One turning vector, and how many ticks it has turned:
The counts run from 0 to 184.
[157  92 161 139 145  78 154 118 128 145 166 146 127 151 150 123  92  93
 105 103 130 127  94 104 157 163 115 171 173 137 137  96 112 146] | 168
[122 132 126 108 101 155 112 121 106  62 144 110 167 125 139 162 137 193
 123 146  72 116 108 131  95 156 125 127 147 143 159 100 148 171] | 127
[173 113 132 164 148 147 160 136 129 107  80 145 103 114 118 106  88 150
 152 124 141  80  88 143 115 188  99 123 151 128 106 118  93 128] | 31
[106 124 108 137 134 122 116 111 159 147  84  98 125 118 173 134 108 120
 132 125 146 138  72 178 175 188 105 153 155 145 145 111 116 123] | 142
[167 118 122 145 131 127 124 115 128 144 122 160 106  91 110  89 115 150
 151 139 128 131 198 126 122 151 129 143  96  58 106 175  98 110] | 36
[180  82 104 116 120 137  93 114 157 109 111  97 106 149 157 121 125 184
 118 134 146  56 121 147 126 141  98 105 136 128 130 125 148 129] | 27
[117 167 156 126 122 143 152 178  94 139 110  96 144 102 148  97 110  61
 152 126 161 115  96 155 151 122 139 110 123 150 164 126 127  95] | 81
[133  87 129 125 101 153 154 120  80  99 125 135 100 166 170 147 112 129
  93 120 128  76 114 143 137 125  91 177 105 142  98 101 149 136] | 58
[183 115 139  92 125 122 141 113 112 154 169 146 101 158 175 132  68  86
  99 110 133 100 125 158 149 117  98 167 131 126 134  97 152 130] | 22
[116 143 111 126 142 120 156 174 117 128 105 165  85 122 106  90 110  97
 135 125  95 151 187 132 114 150 158 141 130  71 105 159 106 110] | 184
[166 125 127 178 142 125 147 147 115  91 108 133 108  95 106 101 117 177
 139 124 123 112 128  99  72 163  87 105 143 152 135 133  95 149] | 65
[ 82 124 136  85 146 141 131 151 116  91 106 156 105 122 128 121 178 123
 135 139  61 130 150 109 170 156 162 146 134 104 133  97 122 149] | 153
[128  98 169 188 139 121 158 100  97 108 130 150 129  87 131 105 144 167
 134 139 122 126 119  82 151 184 123 154 105 116 121 136  81 138] | 68
[ 69 133 126 141 126  99 117 108 110 143 125 110 102 110 152  92 124 125
 105 122 150 206 160 147  89 128 101 156 121 120 142 173 123 123] | 74
[151 113  86 112 139 117  94 129 180 147  73 106  79 131 137 102 106 149
 137 115 160 108 131 165 113 160  86 120 166 134 138 145 121 120] | 175
[ 96 125 148 101 134 104 142 173 117 109 153 100 136 146 134  89 115 121
  95 128  90 160 132 125  85 129 154  81 180 115 162 141 154 141] | 14
[114 159 129 100 111 130 126 141 124 129 147 102 165 122 136 109  76 131
  99 136  86 148 158 176 106 122 160  77 139  73 143 161 158 109] | 12
[184  98 107 141  85 160 119 123 107 109 127 116 129 139 124 140 110 181
 133 133 146  58 144 150  86 121  96 131 107 119  99 147 151 118] | 61
[171 124 135 168 150 111 119 105 122 116 164 136 129  62 129 124 138 170
 159 147 131 158 136 106  86 152 113 151 136 134 174 137 110 173] | 101
[177 128 162 106 126  94 123 144 151 141 164 109 179 120 102 101 108 135
 138 112 117  91 113  85 119 141 118  99 187 145 168 115 125 138] | 165
[175 100  94 137 152 126 103 156 163 131 101 149  92 101 110  99 147 155
 176 152 131 110 168 133 128 162 161 124 140  78 128 166 115 131] | 1
[110 108 138 132 115 134 158 187  75 121 143 133  97 134 151 115 150  53
 141 123 143 124 136 129 132  95 164 165 113 145 127 140 159 126] | 84
[165 109  94 188 104 119 131 162 121  83 123 110 121 137 145 133 113 196
  95 126 121  90 152 121  97 151 101  96 114 140 118 146 112 142] | 63
[121 136 137  85 107 168 129 157  94 120 114 164 126 122 104 150 169  83
 182 123 108  98 162 127 153 122 161 185 109 115 110 114 142 127] | 120
[189 110  90 168  95 144 115 137 113 100 130 114 123 130 149 141 103 197
 113 133 129  71 156 147 106 138 105 104 102 124 110 152 132 128] | 62
[132 134 102 131 162 113 114 155 165 126  92 152  90 108 137 107 148 152
 124 136  90 125 173 118 174 182 146 109 123  82 140 136  83 128] | 3
[115 149 140 143 126 141 175 183  84 128 127 110 131 108 174 114 105  63
 137 130 140 119  94 167 164 123 156 119 106 143 155 132 131 106] | 82
[154 128 113  99 110 147 103 158 108 117 148 130 101 131 170 142 159 119
 127 130 123  89 192 140 157  87 146 134  76 137 161 124 158 136] | 87
[ 79 144 163  84 158 149 122  86 120 115  97 118 110  78 126  67 124 158
 134 143 120 165 134 146 107 143 105 118 131  95 154 134 117 131] | 41
[143 119 147 163 144 104 108  94 127 118 165 122 134  65 155 119 154 176
 148 145 131 153 124  92 130 165 117 152 123 132 178 131 104 167] | 102
[147 124 135 156  61 161 141 125  89 107 126 120 179 135  96 150 119 163
 156 114 131  73 131 116  93 142 107 159 129 141  99 134 132 125] | 95
[147  65 117 100 118 114 119 113 120 125 149 126  76 183 159 124 114 124
  96 113 144 109 142 133 110 112  96 173 150 135 116 122 167 147] | 24
[147 115  93 125 156 138 106 126 175 123  69 107  83 120 155 109 102 155
 137 130 148 115 103 185 124 176 101 109 167 131 139 132 117 133] | 176
[109 106 141 121 135 107 154 179  87 121 173 115 104 141 157  83 116  77
 109 130 134 146 136 127  96  93 162 112 145 128 149 153 164 126] | 49
[148  80 137 187 144 134 170 131 110 109 117 161 107 121 140 119 114 146
 132 145 121 108  99 126 138 184 144 150 118  81  79 144  97 132] | 33
